In the data rows, zero lies at 7.5, halfway between 7 and 8.
Here is a table of points, one per row:
ndarray[6 7 7 13 7 6 7 8 10 8 6 13 6 7 7 7 7 8 8 6 7 8
        6 7 8 6 9 8 7 6 7 7]
ndarray[5 6 5 6 5 11 10 8 5 10 8 7 7 7 6 10 7 7 6 6 8 14
        8 7 7 9 8 9 8 6 8 14]
ndarray[6 8 8 6 6 7 6 8 8 7 8 7 7 5 6 7 9 13 7 7 7 7
        13 7 7 7 12 7 7 10 8 7]
ndarray[6 9 8 5 11 9 6 10 7 6 7 8 6 9 6 9 7 7 10 7 7 13
        7 12 8 6 8 7 5 7 7 5]
ndarray[6 7 7 6 9 14 6 6 10 5 5 5 7 7 6 7 7 7 7 6 6 7
        7 5 8 6 6 7 13 6 7 6]
ndarray[10 9 6 6 6 8 8 11 9 8 12 8 7 6 7 10 7 5 6 7 8 6
        6 7 6 8 8 7 7 7 7 7]
ndarray[9 7 6 6 10 11 8 5 5 8 7 9 7 7 8 8 7 8 7 7 7 5
        6 15 5 5 9 7 10 7 7 7]
ndarray[8 7 6 7 8 7 8 6 10 6 5 7 14 8 7 7 7 9 6 7 15 7
        10 8 7 7 7 8 6 8 7 7]
ndarray[12 7 9 8 9 7 10 9 9 7 7 7 8 9 8 10 8 10 11 8 6 7
        9 7 8 7 7 8 7 7 9 12]
ndarray[8 6 7 11 7 9 8 6 8 8 10 6 7 13 9 9 6 5 9 7 6 7
        15 9 10 9 8 7 8 6 7 5]
ndarray[6 7 7 7 13 5 5 9 6 7 7 8 6 7 6 6 8 6 9 7 7 8
        9 7 6 11 7 6 11 7 7 8]
ndarray[7 6 6 6 7 6 6 5 10 7 12 7 7 10 8 6 6 6 7 7 10 7
        6 7 8 6 7 7 7 10 8 8]
ndarray[6 14 7 9 6 7 6 8 5 7 9 6 8 11 12 6 8 9 7 7 8 7
        6 7 5 7 7 7 7 8 7 7]
ndarray[6 8 9 9 7 7 8 10 8 8 7 6 4 6 7 6 8 12 7 7 9 7
        11 7 8 7 11 7 8 11 7 7]
ndarray[6 4 8 9 8 7 9 6 6 7 11 8 13 11 7 8 9 12 6 7 7 6
        5 8 7 8 5 6 7 11 6 7]
ndarray[7 6 13 6 6 6 7 6 6 10 6 7 9 6 14 7 8 6 7 5 6 7
        7 6 7 6 7 6 6 6 4 7]
ndarray[6 6 6 5 7 6 5 6 6 7 6 6 6 8 6 7 6 7 5 15 6 5
        7 6 12 5 7 11 7 7 7 8]
ndarray[6 8 14 6 6 7 11 4 7 8 7 8 7 7 5 7 9 7 8 6 7 6
        7 7 6 8 7 8 7 5 15 7]
ndarray[5 6 6 7 10 14 8 8 10 6 6 8 8 7 7 8 7 7 6 6 7 5
        7 6 7 6 5 7 12 7 7 7]
ndarray[8 7 8 6 10 7 7 6 5 6 7 10 7 8 7 7 7 7 5 8 7 9
        6 6 10 12 10 15 7 8 7 5]
ndarray[8 7 10 7 9 12 4 9 11 14 6 7 10 7 9 6 6 7 8 9 7 9
        7 7 7 7 6 6 6 9 11 7]
ndarray[7 5 8 8 8 7 8 9 7 6 6 6 6 7 9 7 15 7 8 10 7 8
        7 7 8 6 6 8 6 6 6 6]
ndarray[6 6 7 6 5 6 6 8 8 7 6 6 7 7 7 6 6 7 7 9 6 7
        7 14 9 12 6 7 7 7 7 9]
ndarray[9 11 7 11 6 7 5 5 6 7 7 6 7 5 6 15 7 6 8 7 8 8
        7 10 10 7 6 7 7 8 7 9]
ndarray[6 6 6 8 6 12 8 6 6 9 8 7 6 6 7 9 7 8 7 6 8 14
        8 6 5 9 7 10 6 7 8 15]
ndarray[7 6 7 5 7 6 6 6 10 7 12 7 7 11 7 6 6 7 7 7 9 7
        6 7 8 6 8 7 7 9 7 8]
ndarray[8 6 7 6 6 6 11 6 6 6 5 8 8 8 6 7 7 7 8 6 4 7
        10 6 6 6 6 6 6 13 7 7]
ndarray[9 6 8 8 7 7 11 7 6 6 5 7 6 8 7 6 6 6 8 6 5 7
        10 6 5 5 5 7 6 14 8 8]
ndarray[6 9 7 11 6 6 7 8 10 9 6 13 6 7 6 7 8 8 7 7 8 9
        5 7 9 7 11 7 8 7 7 6]
ndarray[9 8 6 7 10 11 8 5 5 8 7 7 6 6 7 8 7 7 8 6 7 5
        6 15 6 5 8 7 10 7 7 6]
ndarray[7 8 7 6 13 5 6 6 7 7 7 8 6 6 7 6 8 7 8 8 7 9
        9 7 6 11 7 5 11 7 7 8]
ndarray[13 5 7 8 8 8 8 5 7 7 11 4 3 8 7 4 6 6 6 6 14 8
        6 6 8 6 8 5 5 3 7 7]
ndarray[6 6 7 6 5 6 5 7 9 6 6 6 7 7 7 6 6 7 8 9 6 7
        8 13 9 11 6 9 7 7 7 10]
ndarray[9 8 7 7 10 10 8 5 5 8 7 8 6 7 7 8 7 7 7 8 7 7
        7 14 5 5 8 7 11 7 6 7]
ndarray[8 9 8 12 7 10 8 6 7 8 11 7 9 13 7 8 7 3 9 8 5 6
        15 8 8 9 11 7 7 6 6 7]
ndarray[8 11 6 8 8 8 7 11 4 8 9 11 8 6 6 3 9 9 6 7 6 5
        9 7 14 5 7 8 7 6 9 13]
ndarray[6 6 5 7 6 12 9 6 6 9 8 7 7 7 7 9 7 8 7 5 8 13
        7 7 6 10 7 10 7 7 9 14]
ndarray[11 8 8 8 8 6 10 10 7 7 6 6 7 9 7 10 7 8 11 7 6 7
        8 6 9 6 7 7 7 7 9 11]
ndarray[7 8 8 14 7 6 7 7 11 7 6 12 6 6 7 6 7 8 7 7 7 9
        6 7 8 6 9 8 7 6 6 7]
ndarray[6 7 6 7 6 7 10 7 6 7 8 7 7 5 7 7 6 7 14 11 7 6
        7 6 8 10 7 8 7 6 7 7]
ndarray[7 11 7 9 7 7 6 8 6 7 8 6 6 11 12 7 8 12 7 7 8 7
        6 7 5 7 5 8 6 7 7 6]
ndarray[6 6 6 7 6 7 11 7 6 7 7 7 7 6 7 6 5 7 13 12 8 6
        6 6 7 10 7 8 7 6 7 7]
ndarray[7 7 8 8 9 6 10 9 7 6 8 6 13 6 9 7 7 6 6 8 6 12
        7 7 8 6 7 6 12 6 11 6]
ndarray[7 6 13 6 6 6 6 6 6 11 7 8 10 5 14 7 8 6 7 5 6 6
        7 6 7 6 8 7 6 7 4 7]
ndarray[6 7 8 7 7 7 8 9 9 8 8 7 5 5 8 7 9 13 7 7 9 7
        12 7 8 7 11 8 8 11 8 6]
ndarray[7 6 9 8 9 7 7 9 7 5 8 5 11 6 10 6 6 7 7 8 6 13
        7 7 7 5 7 7 11 6 11 7]
ndarray[8 6 8 8 11 7 7 7 5 5 7 9 7 8 7 7 7 7 5 9 7 10
        6 6 10 12 9 14 6 8 6 5]
ndarray[6 5 9 10 7 8 6 6 6 7 11 8 11 10 8 7 9 10 8 7 9 6
        5 7 7 8 6 7 8 13 7 7]
ndarray[10 11 8 6 6 9 7 11 10 7 12 7 7 6 5 9 7 6 6 7 7 6
        6 7 5 8 8 8 6 7 6 6]
ndarray[7 6 14 6 6 6 8 6 6 11 7 7 8 6 14 7 8 6 6 7 7 7
        7 7 7 7 8 7 7 7 4 8]
ndarray[9 10 7 11 7 8 4 4 6 6 7 5 7 5 6 15 7 6 7 8 7 8
        9 9 9 7 5 6 6 7 7 9]
ndarray[10 9 7 6 6 8 7 10 10 6 11 8 6 6 6 10 7 8 6 7 7 6
        7 7 5 7 7 7 6 6 7 6]
ndarray[6 10 7 12 7 7 8 5 11 8 7 13 7 6 8 6 6 7 7 8 8 9
        6 7 9 6 10 7 7 7 7 7]
ndarray[6 6 6 5 7 5 6 7 9 8 12 7 6 11 6 7 6 7 7 6 10 7
        6 7 8 6 8 6 7 9 7 7]
ndarray[10 9 7 5 6 8 8 10 9 7 11 8 7 7 5 10 7 8 6 7 6 6
        6 6 6 8 8 7 6 5 6 6]
ndarray[15 7 6 7 4 9 5 4 6 7 8 8 6 5 7 6 8 8 7 7 9 8
        6 6 7 8 7 6 11 7 8 5]
ndarray[8 8 7 6 6 6 12 6 6 6 5 8 8 8 6 7 7 5 8 6 5 7
        10 7 6 6 6 6 6 14 8 7]
ndarray[6 5 10 10 7 8 5 7 5 7 11 7 11 10 6 7 9 9 8 7 8 6
        5 7 7 7 6 7 7 12 6 7]
ndarray[6 9 8 5 12 10 7 11 7 6 7 8 6 8 7 10 7 6 10 7 7 11
        6 13 7 7 9 8 5 7 7 6]
ndarray[6 6 7 6 4 6 6 7 8 6 6 6 7 7 7 6 6 7 7 9 6 7
        7 14 10 12 6 8 7 7 7 9]
ndarray[7 6 8 7 8 11 6 10 9 15 6 7 10 8 8 8 7 7 6 8 6 9
        6 7 8 8 6 4 5 8 11 5]
ndarray[7 6 12 6 7 6 9 6 6 11 7 8 11 5 13 7 9 6 6 6 6 6
        7 7 7 7 8 7 7 6 4 7]
ndarray[6 8 7 14 7 6 8 9 10 8 6 12 6 7 7 6 7 6 7 6 8 8
        5 8 9 6 9 8 8 7 6 7]
ndarray[6 13 6 7 6 7 7 7 6 8 8 6 7 11 12 7 9 10 6 7 8 7
        6 7 6 8 6 7 7 7 7 6]
ndarray[6 6 7 7 7 7 5 6 6 7 6 7 6 7 6 7 6 6 4 15 6 5
        8 6 9 5 6 11 6 7 7 9]
ndarray[11 8 7 7 8 6 11 10 8 7 6 7 8 9 9 11 8 8 11 7 7 6
        7 7 10 8 7 8 7 8 10 10]
ndarray[8 11 6 7 7 7 7 10 5 7 8 11 9 5 6 3 9 10 6 6 6 5
        9 7 15 5 6 8 6 5 9 12]
ndarray[6 6 8 9 7 7 9 9 8 7 8 7 5 6 7 7 8 14 6 8 8 7
        12 7 8 7 10 6 7 10 8 6]
ndarray[6 8 8 9 7 7 11 11 7 8 7 5 4 6 6 7 9 12 5 7 10 7
        10 7 10 8 11 6 8 11 6 5]
ndarray[6 8 7 11 7 6 7 6 10 8 6 14 7 7 7 7 7 9 7 7 7 9
        6 7 9 6 10 7 8 7 8 7]
ndarray[6 6 6 6 14 5 5 7 7 7 7 10 6 7 6 7 8 7 8 8 6 7
        9 7 5 10 6 5 10 7 7 9]
ndarray[6 8 6 7 13 5 6 7 6 8 7 8 6 6 7 6 8 6 9 6 7 7
        8 8 7 11 7 6 11 8 8 7]
ndarray[8 6 8 8 11 7 7 6 6 5 7 10 7 7 8 7 7 7 5 9 7 9
        7 7 10 11 9 15 6 8 7 5]
ndarray[6 7 6 7 5 7 9 7 6 7 7 7 7 6 7 6 7 7 14 11 7 6
        6 5 8 10 7 8 7 6 8 7]
ndarray[7 6 9 7 9 11 5 11 10 15 6 7 9 7 9 7 6 6 7 9 7 9
        6 7 8 8 6 5 6 10 11 6]
ndarray[6 7 6 7 6 7 11 7 7 7 8 7 7 6 7 6 6 7 13 12 8 6
        7 6 7 10 7 8 7 6 7 7]
ndarray[7 7 7 6 8 7 9 5 8 7 7 7 6 7 9 7 15 6 7 11 8 9
        7 7 9 7 7 7 7 6 6 6]
ndarray[11 9 9 6 8 6 11 7 9 7 6 7 9 9 7 11 8 10 11 7 6 7
        8 7 10 7 7 8 7 7 9 11]
ndarray[10 8 7 6 7 9 7 11 10 7 12 9 6 6 7 10 7 7 6 7 8 6
        7 7 5 7 7 7 6 7 7 6]
ndarray[6 15 6 7 7 7 10 6 7 8 9 6 9 10 11 7 8 11 5 8 8 8
        6 7 6 8 6 7 7 6 7 6]
ndarray[10 9 8 6 7 8 7 12 5 7 6 10 8 9 6 9 7 8 7 8 10 7
        8 7 6 8 8 7 11 6 6 8]
ndarray[6 8 15 7 6 7 11 5 6 7 7 7 6 7 5 6 7 7 8 6 7 5
        6 7 6 7 7 7 6 5 15 8]
ndarray[10 8 8 6 6 7 5 12 5 7 5 11 7 10 7 9 7 8 8 8 10 7
        9 7 5 7 8 7 11 6 7 9]
ndarray[7 10 6 9 7 7 6 8 6 8 9 7 8 11 12 8 9 13 7 7 7 7
        6 7 5 8 5 7 6 6 7 6]
ndarray[7 7 9 7 9 7 8 10 7 6 8 6 12 6 10 6 6 6 7 8 6 11
        7 7 7 6 8 7 11 7 11 7]
ndarray[7 6 6 7 7 7 7 8 8 6 5 7 13 9 6 7 7 7 7 6 15 6
        9 7 7 7 8 7 6 8 7 6]
ndarray[7 6 7 6 7 6 6 5 10 7 12 7 6 11 7 7 6 7 7 7 10 7
        6 7 8 6 7 7 7 10 7 8]
ndarray[7 5 5 11 8 6 5 6 11 7 4 4 10 8 7 7 9 7 6 7 6 4
        6 6 4 7 15 6 5 7 8 10]
ndarray[7 7 7 6 7 7 6 7 9 6 5 7 13 9 6 7 7 9 7 7 15 7
        10 7 6 7 8 8 5 7 7 7]
ndarray[7 7 8 8 5 7 6 8 8 6 6 6 7 7 7 5 6 7 6 10 6 7
        7 13 8 12 6 8 7 7 6 11]
Along one direction, these points spread out more than along any other. Take the direction at right angles to it along which they spread out most. Then take the direction at right angles to both along which they spread out most. Go by this last direction. How far along it is each point below, from 0 to 99? 50 is the average, and the first point above lies past it. One standard deviation of the points above along it is 16.
ndarray[8 7 4 8 8 3 8 6 10 15 7 5 9 7 3 7 8 7 8 5 5 11
        7 7 5 4 7 15 9 6 5 6] ~ 54
ndarray[7 9 7 12 7 6 7 6 11 7 6 12 7 6 7 6 7 8 8 7 7 9
        6 7 8 6 10 8 7 7 7 7] ~ 66
ndarray[10 10 8 6 8 6 12 9 8 8 6 6 7 9 8 10 8 6 10 8 8 7
        7 7 10 8 8 7 8 9 9 11] ~ 45
ndarray[5 6 6 7 9 14 7 8 8 6 5 6 8 7 7 7 7 6 7 5 7 5
        6 5 8 6 8 7 13 7 6 6] ~ 41
ndarray[8 9 8 6 6 7 11 6 7 6 5 8 7 8 6 6 7 5 8 7 5 7
        10 6 6 6 6 7 6 15 8 7] ~ 58
ndarray[11 7 6 6 7 8 7 9 10 6 11 7 6 7 7 10 6 8 7 6 6 6
        7 6 6 7 7 7 5 5 7 6] ~ 21
ndarray[8 11 7 9 6 7 6 5 6 7 7 6 8 6 6 15 7 6 7 8 7 7
        7 10 11 8 7 6 7 8 7 9] ~ 33
ndarray[6 7 6 7 6 8 9 7 6 7 8 7 7 6 7 6 7 7 14 12 7 6
        6 6 6 9 7 8 7 6 7 8] ~ 59
ndarray[6 6 7 6 5 6 6 7 8 6 6 6 7 7 7 6 6 7 7 9 6 7
        7 13 9 12 6 8 7 7 7 9] ~ 57
ndarray[7 8 9 6 7 8 7 7 8 7 7 6 7 7 8 7 15 6 9 10 7 8
        7 7 9 6 7 9 7 7 6 6] ~ 63
ndarray[6 7 8 7 9 14 7 7 10 5 5 6 7 7 7 7 7 7 6 7 6 7
        7 5 7 6 6 7 13 7 6 8] ~ 41
ndarray[7 8 7 5 7 6 6 5 9 8 12 7 7 11 6 6 7 7 7 7 9 7
        6 7 8 6 8 6 8 10 7 8] ~ 35
ndarray[7 5 7 8 9 6 7 10 6 5 7 5 11 6 10 6 6 6 6 7 6 12
        7 7 7 5 7 6 10 6 11 7] ~ 57
ndarray[10 8 8 6 6 7 5 12 6 7 5 12 8 9 7 9 7 9 8 8 10 7
        9 7 6 7 7 8 11 7 8 8] ~ 38
ndarray[6 5 9 8 8 6 9 10 7 8 8 7 5 7 10 8 12 4 5 5 9 4
        8 8 5 7 6 13 8 7 15 9] ~ 59
ndarray[6 8 7 7 14 5 7 7 7 8 7 7 5 6 6 6 6 7 8 7 8 8
        8 7 7 11 6 5 11 7 7 7] ~ 50
